(in the rows, 128 means zero)
Which row each row swaps with, under one turn or mirror:
pilez: [134 135  87 160 126 110 124  95 118 125 121 153 103 122 126 114 112 117]
Feri: [121 149 141 119 127 106 145 136 131 175  99 128 107 155 123 130 108 140]
Kizo: [113 140  84  97 132 148 110 127 134 117 121 124 109 108 105 113 110 127]
rirar: [125 146 128 150 102 116 143 158 153 144 106 129 113  97 106  91 126 143]
Tizi: [151 129 132 128 110 108 133 109 160 166 138 130 107 150 140 128 125 133]
Tak: [124 100 101 125 113 141 125 119 150 120 136 148 106 129 133 104 138  86]
bikov: [109 120  82 150 125 105 130 130 135 141 144 122 162 145 129 138 124 115]
Guso: [116 133  68 113 130 107 139  92 127 137 122 138 115 134 127 111 136 119]
lizo: [125 127 121 128 122 138 148 125 143 106 103 163 145 129  76 115 119 123]
nop: [121 133 164 142 125 160 154 132 120 146 129 131 153 117 133 113 114 125]
mova: [117 127 115 133 130 140 140  81 114 150 134 113 149 136 141 125 152 116]
nati: [112 128 174 147 115 118 119 121 162 159 130 113 119 140 132 118 121 114]
perum: [118 136 126 121 126 170 124 124 144 103 112 145 127 132  89  95 117 109]
duni: [114 135  95 172 135 120 131  89 137 121 135 159 129 127 132 110 111 131]
totov: [129 127  93 101 122 104 114 124 129 127 122 141 148 129 153  93 102 118]
kufaf: [106 153 145 143 147 151 151 125 135 106 109 130 130 132 103 113 105 150]
nir: [101 151 121 146 140 116 115 142 129 101 105 138 117 114  92 118 136 146]
roze: [119 138  98  98 138 127 125 179 136 121 109 124 131 127 125 114 142 121]
mik: [116 158 147 138 137 141 145 120 119 124 100 110 108 135  98 128 109 143]
Babat: [122 143 117 133 103  94 132 130 143 176 135 126 141 152 150 134 128 128]
ramis: [119 141 128 149 119 140 113  73 149 163 135 147 138 140 113 113 121 118]
til: [110 137  92 118 110 116 127 144 138  95 133 110 144 116 124 116 143 102]
zonu: [126 140 132 121 104 111 126 101 145 165 132 137 121 146 109 129  82 135]
tekuv: [114 136  95 110 120 119 129 151 136 123 126 143 116 123 128  95 176 127]
zemal: [123 125 150 125 124 101 144 130 143 154 138 110 133 173 139 121 139 125]
nunu: [108 125 113 136 124 130 100 147 156 120 123 146 103 100 123  91 148 104]
mif: [117 150 134  94 120 118 167 119 128 136 103 118 120 157  98 118 116 137]
Pumur: [107 112 101 158 123 110 118 136 139 158 144 129 132 101 154 119 140 124]
tagu: [119 135 136 162 115 104 120  97 122 123 128 117 131 140 154 109 102 128]
Tafi: [116 139 150 106 117 144 124 176 135 141 120 137 145 123 112 108 119 115]
Bavav: [143 106 134 123 110 135 131 100 152 124 131 164 126 164 124 111 124 111]
lod: [134 127 130 118 121 126 153 138 122 113 103 165 140 142  84 112 144 117]
res: [116 126  96 148 122 155 145 144 128 132 117 149 138  89 138  95 133 126]
Noku: [112 138 132 109 126 168 123 102 149 133 123 134 123 127 112 123 167 140]
damun: [111 122 103 144 120 116 104 126 141 166 158 137 148 124 139 131 133 100]
Fofe: [127 110 110 165 142 113 127 129 161 146 130  91 121 121 133 107 115 117]
zeve: [133 151 150 119 125  80 125 123 143 159 119 129 159 132 122 116 131 132]
zib: [121 122 112 118 112  90 111 130 156 107 126 137 111 133 137 109 102  99]
nog: [106 118 106 139 120 167 156 108 130 104 123 129 113 147 109 124 124 121]
Lekov: [125 155 128 111 122 128 143 160 115 143 103 139 162 121 121 100 126 148]
fev: [107 131  66 121 124 126 129 141 125 129 116 129  94 129 140 119 128 112]
roli: [ 92 166 144 109 123 108 111 122 156 146 116 112 114 111 121 128 136 141]
ven: [112 135 162 135 120 118 141 171 136 121 111 112 106 132 114 118 124 130]
bipa: [134 130 130 135 143 134 140  86 124 158 107 168 122 137 113 106 128 145]
sados: [118 121 104 159 130  95 108 121 133 148 133 133 107 109 157 110 143 120]
fuv: [117 113 144 164 144 126 155 135 151 160 124 127 151 142 110 136 112 128]
Lofes: [117 118 155 134 124 122 142 185 141 135 112 126 133 122 116 115 120 132]
vug: [117 112 101 162 146 135 128 133 135 136 143 168 144 109 105 126 138 111]
besir: [ 86 155 124 108 112 114 129 134 148 143 125 119 144 140  94 147 125 143]
rom: [113 135 168 114 128 143 132 116 153 170 118 135 116 130 108 120 145 133]
forub: [119 131 114 140 129 146 136  70 132 143 125 117 157 122 135 119 124 129]
nuret: [134 135 104 102 128 148 127 152 153 112 124 125  92 118 116 117 150 132]

rom pairs with Tak
nunu pairs with nati
vug pairs with nop
sados pairs with ven
pilez pairs with mik
zeve pairs with til

